[-3.78, -5.22, 0.02, -5.45, 1.95] out -5.22
[[0.40, 0.25, 0.49, -0.37], [0.53, -0.68, -0.83, 0.09], [0.76, -2.29, -4.51, -2.19]] out 0.25
[[1.62, 5.24, -0.99, 3.81, 3.65, -3.85, 0.17], [1.99, 5.08, 2.82, 2.25, 1.71, 0.44, 1.81]] out 5.24
[2.51, 1.63, 1.82, -4.74, 5.18, -4.47] out 1.63
[5.29, -0.70, -0.23, 0.25, -0.28, 0.50, -0.89] out -0.70
[[-2.30, 3.79, -1.83, 1.66, 1.45], [-1.81, 2.56, -0.41, 1.39, 4.87]] out 3.79
---
-123.7   -40.3  -166.5   170.3  -156.7  -110.1  -116.1
-147.1   -21.0  -203.2   167.1  -188.0  -116.8  -154.8
gives 167.1

 1.9   0.5   0.6  -2.0   0.9  -0.3
 2.1   2.0   1.9   1.3   0.4   0.7
gives 2.0

 18.680   -7.852  -13.535   -5.394    7.316    9.340 gives 9.340

 0.9   1.0   0.6   0.8   0.4   0.6
-0.9   2.1   2.3  -2.1   2.4   2.2
 0.8  -0.6   1.3   1.3   1.5   0.1
gives 2.3

-0.05   0.06   0.09  -0.18  -0.13  -0.18   0.12 gives 0.09

  9.003  -17.740   -9.872   -8.906 gives -8.906

 1.54   0.16  -0.51  -1.01 gives 0.16
---
[[ 0.45 -1.47  4.05 -4.47  5.94 -2.23 -5.43]
 [ 0.87  1.83  4.82 -5.86  4.28 -2.42 -4.05]] 5.94

[[-0.23 -4.71  4.83 -5.22]
 [-0.13 -0.54 -0.99 -6.00]
 [ 0.08 -1.63 -1.29 -6.09]] -0.54

[[-6.02 -6.02 -3.37 -0.09  1.27]
 [-0.68 -2.94 -5.28 -5.47 -2.85]] -3.37

[[ 1.42  0.85 -4.01  0.33 -0.86  1.51  4.40]
 [ 4.22 -0.70 -1.06 -0.97  3.31  5.70  6.33]] -0.86

[[-0.82 -0.12 -5.73  0.14  0.04]
 [ 0.12  0.39 -0.62 -0.32 -0.03]] -5.73

[[ 0.36 -2.03 -3.12 -3.47  0.42  1.92 -2.87]
 [-1.48  0.33  4.79  2.41  1.49 -2.21 -2.30]] 0.42

[[ 1.68  1.76 -4.59  4.82  1.92  4.21]
 [-0.20 -0.09  1.46 -1.44 -0.30 -1.77]
 [ 2.15 -0.28 -5.45  0.95  0.39 -2.43]] -1.44

[[-3.34  0.21 -3.64 -2.15  0.62 -0.14 -0.98]
 [ 1.01  1.31  2.28 -2.46 -0.61  0.18 -4.75]] 0.62
---
(-13.13, -15.43, -1.98, -2.57, 14.50, 10.31) ==> 10.31
(11.261, 7.179, -11.534, -9.622) ==> -9.622
(-162.86, -16.61, -78.52, 158.51, 179.18) ==> 179.18
(-0.13, -0.07, 0.19, -0.19, 0.19, -0.06) ==> -0.06
(0.100, -0.077, 0.079, -0.091) ==> -0.091
(1.185, -0.023, -1.334, 0.311, -0.966, 0.965) ==> 0.965
(-0.07, -0.12, -0.02, -0.13, 0.15, -0.06, -0.03) ==> -0.03
(16.835, -15.995, 7.721, -13.128, -8.850) ==> -8.850
(-0.4, 1.3, 1.0, -1.8, 0.1) ==> 0.1
---
[3067 6160 8125 8741] | 6160

[[ 515   92 -249 -940  515]
 [  67 -262 -370 -596   67]] | 92

[7994 5932 1252 8194 5259 3135 2456] | 5932

[[4618 6303 5483 5825 6109 6922]
 [4526 7089 7359 4940 4145 6440]
 [3060 7451 9065 2692 6764 7404]] | 6303

[[1 7 4 8]
 [7 2 5 8]] | 7

[[ 13  17  16  -7  26]
 [ 13  17  16 -31  26]
 [ 42  26  44 -10  37]] | 17
---
[[135 141 133 143 125 141]
 [106  98  58  81 116 184]
 [113  96 157 205 138 102]] => 106

[[4 6 1 6 6 5 4]
 [2 8 2 5 7 6 4]
 [2 3 6 5 4 5 6]] => 2

[[ -7 -14 -12 -14 -11 -12 -15]
 [ -1 -43 -26  45 -28  23 -15]
 [ -7 -26 -16  22 -15   7 -15]] => -1

[[207  51 132 140  79  57]
 [ 49 104  82  61 112 170]
 [164  91 133 152  71  84]] => 49

[[9843 2764 5876 4974 5836]
 [6253 2360 6479 2911 5809]
 [3811 7248 7516 5777 5134]] => 6253

[[6 5 6 6 1 4]
 [3 3 2 3 8 6]
 [6 6 7 7 1 3]] => 3

[[106 147 192  58]
 [226 146 172  53]
 [251 105 139 121]] => 226

[[ 20 206 126 156  33 132  76]
 [123 115 112 118 138  89  92]
 [ 73 151 126 140 113 100  74]] => 123

[[ -7   8 -10 -10 -19]
 [-17  19  10   1  -5]
 [ 41 -43   6  -7  20]] => -17
---
-6.40,-0.30,0.02,1.37,4.60,-2.04,-4.63 -> -4.63
5.00,-5.26,-2.62,5.15,-3.55,2.20,3.69 -> 3.69
-0.58,1.28,-4.53,3.67 -> 3.67
3.05,-1.54,-5.60,-1.83,-1.00,1.42,4.24 -> 4.24
-6.32,6.21,-3.37,2.55,-0.63,0.52 -> 0.52
5.38,-1.09,-4.44,1.43,4.22,0.05 -> 0.05
-2.13,-4.63,1.27,-3.75,1.99 -> 1.99
-4.28,-2.45,0.68,1.43,4.45,4.99 -> 4.99
2.00,1.17,4.94,0.61 -> 0.61
---
array([[ 5.77, -1.83, -0.98,  5.77,  1.16, -3.95],
       [-2.58,  0.95,  0.83, -2.58, -2.87,  0.01],
       [ 0.42, -0.52, -1.04,  0.42,  5.21,  3.77]]) Answer: -3.95, 0.42

array([[ 0.38, -3.21, -2.37,  4.02,  0.26],
       [ 0.32, -1.33, -3.74,  3.10,  5.68],
       [ 0.70, -3.91, -3.50,  4.83,  0.60]]) Answer: 0.26, 0.70

array([ 1.85, -0.86, -0.47,  6.17, -3.34]) Answer: -3.34, 1.85

array([ 2.28, -5.60,  0.79,  2.37, -1.77, -1.54, -6.24]) Answer: -6.24, 2.28

array([ 2.55,  0.93,  1.38, -0.87, -6.08,  1.24]) Answer: 1.24, 2.55

array([ 5.83, -0.53,  2.30,  2.81,  5.14]) Answer: 5.14, 5.83

array([[ 1.63,  1.69, -1.74,  2.21],
       [-2.53, -1.06, -5.86, -1.76],
       [-3.38,  4.16,  2.65, -3.99]]) Answer: 2.21, -3.38
---
-0.494  -1.211   0.958   0.296
-0.727  -1.096  -0.210   0.872
 1.475  -0.774   0.305  -0.975
: 0.872

  77.63   170.42    23.64  -162.73: 23.64

-11.554    1.770    1.656   19.204   -8.074   -6.368
 11.223   10.832    5.806   -8.336   -7.043   -6.183
: 10.832

  1.9    8.0  -16.4    0.1   -7.7   -2.7  -10.0
 -4.1   -7.1   13.8   -1.6   14.4    3.1   15.4
  0.9   -0.4    6.2    1.3    1.9   -1.1    2.7
: 13.8

-0.072  -0.159  -0.012   0.095: -0.072

  6.72  -14.03   14.93   -1.26  -17.26   -0.09  -13.45: -0.09

 10.21  -13.38   -5.11    3.19: -5.11

-0.030   0.090  -0.023   0.056   0.039
-0.167   0.009   0.063  -0.103  -0.069
 0.122  -0.052  -0.019   0.032   0.101
: 0.090

 0.115   0.016  -0.001  -0.160: -0.001
---
2.48,1.65,-1.45,2.23,0.09
1.28,-1.05,1.19,-1.33,-1.18
0.85,-0.58,-5.52,0.49,0.97
=> 0.49

1.14,-0.82,0.43,6.14,-5.13
4.17,3.83,3.09,0.03,-4.58
3.00,2.77,-1.06,-2.04,-2.32
=> -2.04

-3.83,-1.02,-1.27,3.04
-3.06,-2.37,-1.66,4.75
-3.78,-3.02,-2.38,4.64
=> -2.38

-4.18,1.57,2.93,-5.66
-0.58,0.12,1.59,-1.18
0.44,-1.07,-2.06,0.60
=> -2.06

-4.58,-0.02,0.27,-0.02,3.99,-2.29
1.31,-1.41,5.18,-0.53,1.97,-2.68
0.19,-0.52,-1.23,2.09,1.09,2.25
=> 1.09

-1.65,-2.57,-1.92,2.51,-1.36
3.34,3.30,3.53,-0.47,3.06
-4.77,-5.03,-5.04,2.39,-4.41
=> 2.39

-1.73,2.85,3.40,1.23
1.27,1.53,4.07,4.90
3.26,5.53,-6.02,2.03
=> -6.02

-1.34,-0.47,1.05,0.20,-1.25
-2.15,3.05,4.48,2.88,-2.18
-5.67,-0.72,3.37,3.78,2.92
=> 3.78

2.31,6.07,-2.53,-2.87,5.45,-0.52,-2.77
3.29,6.13,-6.05,-0.95,-0.62,6.14,3.69
1.37,1.74,-1.96,-1.00,0.93,4.10,-4.39
=> 4.10
---
[ 0.14 -4.49 -0.50  4.85  2.62 -3.47 -0.57] Answer: -0.50

[[-3.29  0.79  2.22 -5.92  1.09  3.00 -1.55]
 [-2.24  1.60  3.08  3.97 -4.84  2.77  2.38]
 [-3.87  1.38  0.12  0.35 -3.99 -0.80  5.11]] Answer: 2.22

[[-0.97 -2.40  3.94 -0.82]
 [-0.96 -2.31  3.83 -0.85]
 [ 0.49  5.12 -2.70 -1.08]] Answer: 3.94

[ 3.03  5.17 -3.93 -1.46] Answer: -3.93

[-2.16  4.82  3.22  1.80 -4.54 -2.50] Answer: 3.22

[-0.84  3.65 -2.51 -0.32 -5.56] Answer: -2.51
---
[198 773 816  45 298 733  58] ans = 816, 45

[7 3 1 6 5 4] ans = 7, 1

[[ 15  31 -28   5 -29 -21 -23]
 [ 37  38 -19   6  -8  18  -7]
 [ -3  -3  23  24  33  10   9]] ans = 38, -29

[[142 243 188 218 137  65 153]
 [ 91 190 167 176  64 186 213]] ans = 243, 64

[[ 72  93 214  98 107  56]
 [170 213  85  53  44  81]] ans = 214, 44

[-578  816  517 -112] ans = 816, -578
